In the data rows, zero lies at 4.5, halfway between 4 and 5.
Here are some numbered points:
[4 5 2 6 1 6 2 4 5 8 7 3 2 4 2 5 3 3 5 3] 0
[5 4 5 5 6 3 6 3 4 3 4 4 7 5 4 4 5 4 5 7] 1
[6 5 5 3 6 5 5 4 3 4 2 4 5 3 5 4 4 5 4 5] 2
[4 4 4 6 4 4 5 4 4 5 6 3 6 5 3 5 4 4 4 7] 3
[4 4 7 4 6 5 5 5 3 3 2 2 6 4 5 5 4 5 5 6] 4
[5 4 4 7 4 3 5 4 5 5 6 3 6 6 3 4 4 3 5 7] 5
[6 4 4 3 8 4 5 2 6 2 5 7 6 5 6 5 7 5 5 4] 6
[4 4 7 4 6 5 5 5 3 3 2 3 6 3 5 5 4 5 4 5] 7
[2 3 4 5 4 6 3 7 4 7 4 2 4 5 5 5 3 4 5 6] 8
[2 4 5 4 4 8 3 5 4 6 4 2 3 3 3 6 4 4 5 2] 9
[3 5 2 5 0 7 1 6 6 8 7 2 0 4 2 5 3 3 5 1] 10
[4 4 6 2 6 9 3 4 1 4 2 2 5 1 4 5 4 6 5 3] 11
[0 2 4 1 5 9 0 5 3 6 5 3 1 3 5 7 6 5 6 0] 12
[6 5 6 2 8 6 5 4 3 3 2 4 6 2 5 4 5 6 4 4] 13
[6 5 5 3 7 5 5 4 3 3 2 4 5 2 5 4 5 5 4 5] 14
[5 5 7 3 6 1 7 3 6 1 3 6 6 6 8 4 6 6 5 5] 15
[4 6 7 2 5 4 5 5 5 3 1 3 4 2 5 5 4 6 4 4] 16
[5 5 6 4 6 1 7 4 7 2 4 6 5 6 7 4 6 5 5 5] 17
[5 4 4 7 4 1 6 1 6 4 7 4 7 6 2 5 4 3 5 6] 18
[4 4 7 4 5 5 5 6 4 4 2 2 6 4 4 5 3 5 4 6] 19
[4 5 4 2 6 8 3 4 3 4 3 5 2 2 5 5 6 5 4 1] 20
[5 6 9 1 8 4 7 3 4 0 0 3 6 0 6 5 6 6 4 5] 21
[4 4 7 4 5 5 5 5 4 3 2 3 6 4 4 5 4 5 4 6] 22
[2 4 5 3 4 9 2 5 3 6 4 2 2 2 3 6 4 5 5 2] 23
[4 5 3 5 2 6 3 4 5 7 6 3 3 4 2 5 4 4 4 3] 24
[5 5 5 6 3 2 6 4 5 4 5 4 5 6 4 4 4 4 4 6] 25
Which three points above are nearest to each new point? Their numbers follow each, smallest number first.
[5 5 5 6 3 1 6 4 6 5 4 4 5 6 4 4 3 4 4 6] 3 5 25
[6 5 4 6 3 0 7 4 6 5 6 7 6 7 6 3 5 3 4 6] 5 17 25
[7 6 8 2 9 2 8 1 4 0 0 3 9 1 4 5 5 6 4 7] 13 14 21
[4 4 6 2 7 9 4 4 1 4 2 3 5 1 4 5 4 6 4 4] 11 13 14
[5 4 4 3 7 6 5 2 5 2 5 8 4 4 5 5 7 6 5 1] 6 13 20
[5 5 5 7 2 0 6 4 6 4 5 4 6 6 4 4 3 4 4 6] 5 18 25
[6 5 5 5 5 1 6 2 7 3 4 6 5 5 5 5 5 5 5 4] 15 17 25
[0 2 4 2 4 9 1 5 3 6 6 3 1 3 5 7 6 5 6 1] 9 12 23
[4 5 4 2 5 8 3 5 4 4 4 5 2 1 4 5 6 5 5 1] 9 20 23
[6 5 6 2 8 7 5 4 3 3 1 4 6 1 5 4 5 6 4 4] 2 13 14
[4 5 4 2 5 8 4 4 4 4 4 6 3 2 5 5 6 5 4 1] 9 20 23
[4 4 6 2 7 8 4 4 1 3 2 3 5 1 4 5 5 6 4 4] 11 13 14
[6 6 4 5 3 1 6 6 6 5 3 5 3 5 5 3 4 4 4 5] 5 17 25
[6 4 3 5 6 5 5 7 3 5 5 8 4 6 6 3 5 5 4 5] 2 14 25
[5 4 6 1 9 9 3 4 2 3 2 6 3 1 6 6 7 7 5 0] 11 13 20
[3 4 4 5 4 5 3 7 4 7 5 3 4 6 5 5 3 4 5 6] 3 5 8
[4 5 4 2 6 8 4 4 4 4 4 5 3 2 5 5 6 5 4 1] 9 20 23
[5 4 4 4 7 6 5 2 5 2 6 8 4 4 5 5 7 5 5 1] 6 14 20
[4 4 5 6 4 4 4 4 4 5 5 3 6 5 3 5 4 4 4 6] 3 5 25
[4 4 6 5 5 3 6 6 7 4 3 5 4 6 7 5 5 5 4 4] 15 17 25
